One vector is turned by the same rotation once a step. Each row is the vector after some number of steps, and that number follows the row.
The counts run from 0 to 209.
[ -2   9   9 -33  46 -32  -5  -4   2   2   1  18 -35  -3 -11   5  -2  -1
  12  -5  -1 -21 -41  14  -1  -3   3   1 -21   6  43 -34 -15  -1  22 -35
  15   7 -17  43 -18   5 -23   1  25 -22 -30  13  14  23 -41 -17 -21 -29
 -19 -24  10 -11   4  24  11  27  -2 -38  -2  28  -2 -27   7  15  14]  59
[ -4  -9 -20  32  -7  10   8  24 -24  15 -24 -33  17  21 -31  24   9   4
  17  13   2  -7 -35 -40  30  14   2  17 -16  -3  12 -14  18 -58  13  -3
  14   9   1   2  11  11  19  -3 -10  12  14 -54   5 -57  33  23 -17   5
  17 -43 -12   8 -18 -15 -15  19   7  17   8   7  39 -26   3 -12   9]  33
[ -7  22 -25   7  13   0  25  10 -31  44 -10 -27 -13  10 -45  17 -12 -16
  15   8 -10   1 -20 -17 -14  -6   1  26 -26   9  31 -20  53 -42  37  13
   2   1  -6   5  32   1   0  12  24  25   9 -33  23 -35 -19   4  -1  -3
  14  -1 -23  -2   5   0 -13 -23 -17  26  14   2  17  15   2  10 -20]  106
[-11  19   8 -43  29  -8 -27   4   6 -10  21  46 -49   8  15   1  -8  16
   4 -40 -20  21   1  15 -28  14 -19  -6  22  -6  21  -2 -38  15  11 -16
  -2 -18 -11  20 -13 -21 -16  -1  10 -29 -13  43  -1  41 -23 -24  20  -6
   7  20  15 -21   2  37 -14  -8   8 -26 -24  -4 -16 -19  -7  15   2]  70
[ 14  26 -15 -14  24 -20  20 -44  -4  26  15 -12 -20  -7 -22  -3   3 -39
   6  18  -5   2  -2  44 -24 -39  27  -8 -21   8   7 -23  25 -25   8  -8
   0   2 -15   3  -5   9  -4   1  32  -5 -10  -3  25  40 -36 -21  -2 -22
 -28  39 -36  24  15   0  32 -25 -14   7   8  -1  -3  33   0  -1 -18]  74
[  5  -8 -22  32   3  14  14  -2  -7  24  -9 -31   5   6 -12   2  23 -22
  -4  27  -6  -5 -24 -12  30 -10  11  36 -42  -7 -17 -18  46 -23 -24  26
   0  18  12 -11  19  10   7  18  -7  53   6 -29  18 -58   8  -1 -37  -4
   5 -12 -10  29   3 -33  11   7 -14   1   1  10   6  18  -3  -6  -6]  0
[-16  16 -16  -3  37  23   1  48  26   7  12  -2 -44  25   7  11  19  13
  20 -13   4  32   9 -44 -22  23 -23  15  12  -5  10 -24  20 -31   7  17
  -3 -12  15  18  18   2  10   7  -5 -16   7  -4  13 -10  14 -15  30   6
  51   1  36 -20 -27  -7 -48  -7 -10 -23  -9 -10  17 -14 -13  16  -6]  55
[  1  32  -2 -18  -6 -32 -19  -8 -49  -1  16   1 -29  28 -16 -13  -7   9
  14 -41 -20  22   4  10 -16  23  22 -12   6   0  29 -15 -41 -28 -10  -6
  -9 -23 -31 -13 -22 -28 -10 -11   7 -28  14   3 -30  42  -7   7   6 -16
 -12  12 -29 -20   9  29  15   2  18   2  16 -10 -13 -34  22 -13  18]  81
[  6  19  -3 -15  19   4  22  -5  24   8  -4  20 -25  -9  -1   9 -10 -22
   6  15 -12  12 -15  13  -3 -24 -28  27  14  -3   4  18  19  10  57 -11
  13  -8  19  23  21  -2   5  17  24  25  -8  -8  33  -2 -28 -36   8  -2
  29  23 -19  11  -9  14 -12 -57 -26  16 -34  -6   4  19 -38  13 -37]  12
[-19 -40  -4  24 -17  13   3  10 -33  -2   6 -39  20  17  -4   5   2  13
 -19 -19  -8 -28 -10 -13   5  27  31   1 -42   8  -5  -3  12  -7 -29  23
 -12   0  -4 -18   7  17 -21  -3 -20   2  -1  -3 -17 -34  13  24 -26 -11
 -18 -45  33  -6  -7 -19  -1  42 -16 -14  31  20  -2 -16  29  27  35]  32
[-15 -12  14  12 -21  15   4  -3  -7 -20  -5 -24 -22  21  13 -28 -15 -29
  -6 -24 -15  -1 -24  11  42   8  35  -6  13  13 -39  17 -26  -2 -14  23
  -6  -2  -6  -5 -29  34 -17 -38  -7   2  -2 -20  -9  19  15 -31 -40 -21
 -20 -18 -12   1 -12   9  35  11 -39  18 -16  10 -15 -37  29  21  32]  47
[  4   8  24  11   8 -14   3   7 -27 -18   7 -15 -29  27   6 -20   6  34
  21 -17 -25  24  10  -9  24  19  -2  26   6 -27  16 -20 -47 -19 -20 -19
  -5 -36 -15  26 -14 -13   2  13 -12  -3  11  28 -38   5  11  -3 -19 -15
  18 -13   6 -11 -10   9  28  14  15 -19   9  -8  -8 -61 -13 -38   9]  98
[ -5 -28   1 -14  33 -20   0 -31  -7   4  21   4  -2 -13   8  -2  16  -1
 -22 -12  -7 -26  -3  36 -17  -5  34 -15 -44   0   6 -27   2  24 -37 -12
  -4  11 -17   3  -7  14 -24   7   3 -16 -24  30  -1  21 -36  -4 -25 -16
 -41   1  30  10  32  -4  27  29   1 -51  29  22 -28  14  25   6  21]  165
[-13   4  12 -21   0  -3 -25  33  -5 -30  -2  31 -17  22  14  14 -15  38
  -1 -36  -7  13  -3 -14   7  36 -26   5  29  -8  20  11 -54  -2  33 -26
  -4 -22  -1  22 -18  -2 -11 -17   0 -25   7  13 -23  -4  13  -8   9   1
  28 -24  25 -33 -21  33 -24   8  10 -12 -16  -7  11 -58 -15   0  23]  37
[-14  -5  13 -24 -28 -21 -24  -9 -38 -15  -2  32  29   0  -2  16 -23  31
 -33 -35 -20 -11   5  29 -23  30  -7 -15   4   4  27  17 -42  28  16 -27
  -9 -18 -10  -3  -8 -24 -34 -19   8 -21   8  19 -32   1 -15  16  10  14
  -8 -10   1 -20   7  44 -17  10  26   7   6   3   3 -28   3  12  16]  20
[  9 -23 -32  32 -20   8   4 -12   3   3 -19 -33  58  -6 -12  21  36   9
 -12  12  27   1  11 -17  13   6   7 -11 -11  -3 -11  -4  10 -23 -36   1
  -7  22  16 -29   0  11  29  -2 -10  -4  22 -14  -1 -57  48  40  10  21
  -1  -7  -6  21  -5 -34 -11  19  17  -1  19  -5  28  14   4 -27  18]  50
[ -7 -16   1  17 -13  16 -35  29  -8   0 -28   8  10  27  15  20   8  25
 -19 -19  -8 -13 -48 -35  39  23 -21  40 -17  10   2  10   5  18 -10  26
   8   9  16 -16   2 -23  -6  -1 -10  44  16 -16 -13 -68  38   7 -15  12
  21 -31   4   5 -16   5 -32  29  11  -1 -22  13  25  -8   3   7  16]  94
[ 25  23 -11  10   8 -21  12 -28 -27  32 -27  -7 -15   2 -32  -2  -7 -28
  14  25  -9   5 -44  12  33 -31  -2  21 -15   7  15  -5   8 -42  40 -13
  21   5  -3   4  -8   7   5  -6  23  34  13 -32  23 -23 -12 -10 -28  -8
 -13   1 -67  22  11  11  30 -20  -2  32 -20   0  17   4  -6 -13 -14]  1
[-15  -7  -1 -10 -10   7 -22  44  -7 -19 -22  23  -7  27   4  27  -3  44
   1 -29  -3   6  -4 -38  17  45 -40   9  15  -8  20   9 -28  -4  18  -8
   4 -15  12  11  -7  -6  -1 -12  -4  -9   7  -2 -19 -35  21   8  10  11
  34 -41  27 -26 -28  18 -42  19  12  -9 -15  -8  30 -47 -12   1  25]  127
[-12 -21   7   6  25 -16 -22  -4  -2  -1 -16  23 -25  14  19   2  10  14
  -9 -11  -6 -31 -60   4  36   5  11  12 -31  10   5 -17  -6  16 -12   3
  11   9 -10  22 -24  -2 -23   0   4  26 -20   9   2 -17  -5 -14 -42 -12
 -11 -40  17  12  -3   2  23  52   7 -36 -12  32 -13 -30  14   9  24]  76
[  1  15 -23  -7 -13  19  -3  24  -5   8   3  11  19   2 -25  35 -13  19
  -6 -12   3  24  25 -25 -39  32 -37 -17  13  -8  24  10  12 -15  32   4
 -15 -13  21  -8  23 -21   9 -12  13 -27  25 -11  -6 -27   9  23  59  23
  33  22  -1 -20 -22  21 -65 -36   9  14  -1 -27  31   4 -20   4  -2]  128
[  9  -1 -20  15 -26  -4  25 -40 -38  34  -7 -24  43 -14 -27  -3  -7 -32
 -14  22  -1 -12  -7  31  -9 -20  30  -5 -34  17  -6   1  28 -11   6  -3
  -3  12  -4 -24  14  11   2   0  22  14   3 -29   7 -13 -14  12  -5  -3
 -32  27 -47  25  13  -2  18 -18 -20  34  19  -1   2  41  10   2 -12]  107
[  6 -19   7   4  12 -23   0 -46  -3   0  12  -2   8  -9  12 -19  13 -12
 -20  -4 -10 -30 -17  47  12 -27  36 -15 -34   0 -14  -6  -8  25 -31 -16
   1   9 -10   1 -18  24 -16   2   9   5 -16  19   8  26 -23 -17 -31 -20
 -45  14  -3  29  27  -6  51  27  -8 -19  14  23 -27  10  30  -1  11]  75
[ 10  29  18   3   2 -18  15 -12 -20 -19  15 -10 -36  14   4 -29   6  20
  30  -1 -25  30  13  14  18   8   3  18  19 -24  11 -16 -51 -21  -1 -31
   7 -45  -5  29  -4  -2   7  15  -1 -12  -4  16 -32  31   1  -4 -15 -19
  12   7 -13  -5  -2   8  52 -13   9   5   1 -19 -10 -49 -27 -44  -9]  8
[ 21  26   3 -24   6 -27 -13 -45  -2 -14   8  46  -2 -15   3  -5   0   8
  -4  -3  -7  33  19  46 -18 -19 -13 -13  30 -11  21  12 -37  20  14 -45
  -2 -12   8  10 -19 -25   3  -8  32 -19   5  34  -1  34 -22 -15  24   9
 -12  52 -23  10  15  30  14 -25  23  -6 -20 -19  -8   7 -27 -23 -10]  175
[-11   1 -43   3  -2  -4   3  12 -36  28  -8 -26  26   7 -52  31  -3  -1
   3   1  12 -10  -8 -15 -33  23  13 -18 -24  12  29 -21  29 -52   5   6
  -4   8 -11 -15   9  -5  -2  -9   9 -31  22 -38   8 -33  -1  42  15  15
  -2 -12 -12 -12   9   5 -37   9   9  17  28   5  22  11  30  17  23]  139
[-18 -35 -13  24 -12  25  16  13 -28  17  -9 -45  30   7 -19  13  10   1
 -22   3  -3 -24  -1 -10 -18  17  26   6 -36   7 -16 -11  47 -10 -28  32
 -19   6   5 -22  26  12 -13   4 -12  13   2 -22   1 -41  10  27  -8   5
  -2 -28  17  -1   2 -33 -23  25 -19  -6  29  13   1  10  26  32  14]  122
[ -6 -26  -6   3   6  24  25 -11  26  17   3   2  38 -30   6  21  16 -17
 -46  17   7 -24   6   9 -23 -24  -5   2 -26  -3 -23  26  44  45   6   7
  -3  19  33  -1  25  19   3  10   5  19 -17  -1  32 -37 -20  -6  14  22
   2   8  30  26  -4 -28 -29 -16 -33  -5  -6   6  10  52 -21  26 -11]  28
[-13  12   4 -33  29 -10 -26  29  12 -13   8  46 -36  19  11  21  -2  41
   9 -36 -12  22  -4 -17 -23  26 -27   5  20 -11  29 -13 -34  -1  11 -16
  -1 -17  -9  21 -17 -27  -6  -1   5 -27   5  28  -6   8  -6 -19  31  -5
  28  -2  28 -20  -8  29 -37  12  20 -35 -24  -2   3 -28 -12   6  14]  160
[ 10  30   8  15 -29  -3 -13 -10 -22  -4  -6  -7 -39  35   7 -30 -11 -14
  21 -16 -18  40 -17   0  46   1   3  11  30  -6 -23   8 -33 -38 -11  10
   2 -16 -18 -13 -34   5   4 -18  -2   6  19 -20 -13  22  36 -28 -20  -9
  -3  11 -55   0 -12  24  39 -15 -10  42 -33 -10  -7 -35  13  -9   8]  80
[ 10  11 -16  14 -43  17   6  -6 -20  13  10 -16  40   3 -17   5   7  -2
 -14  -1  -5  32  50   0 -25   7   1   0  12  -2 -20  23  15  -3 -21  21
 -20 -11  20 -44  23 -19  18   1   5  -1  34 -13 -13 -23  27  16  35  25
   6  44 -25   0   4   0 -16 -30   6  39  12 -20   7  36   0  -6 -15]  6
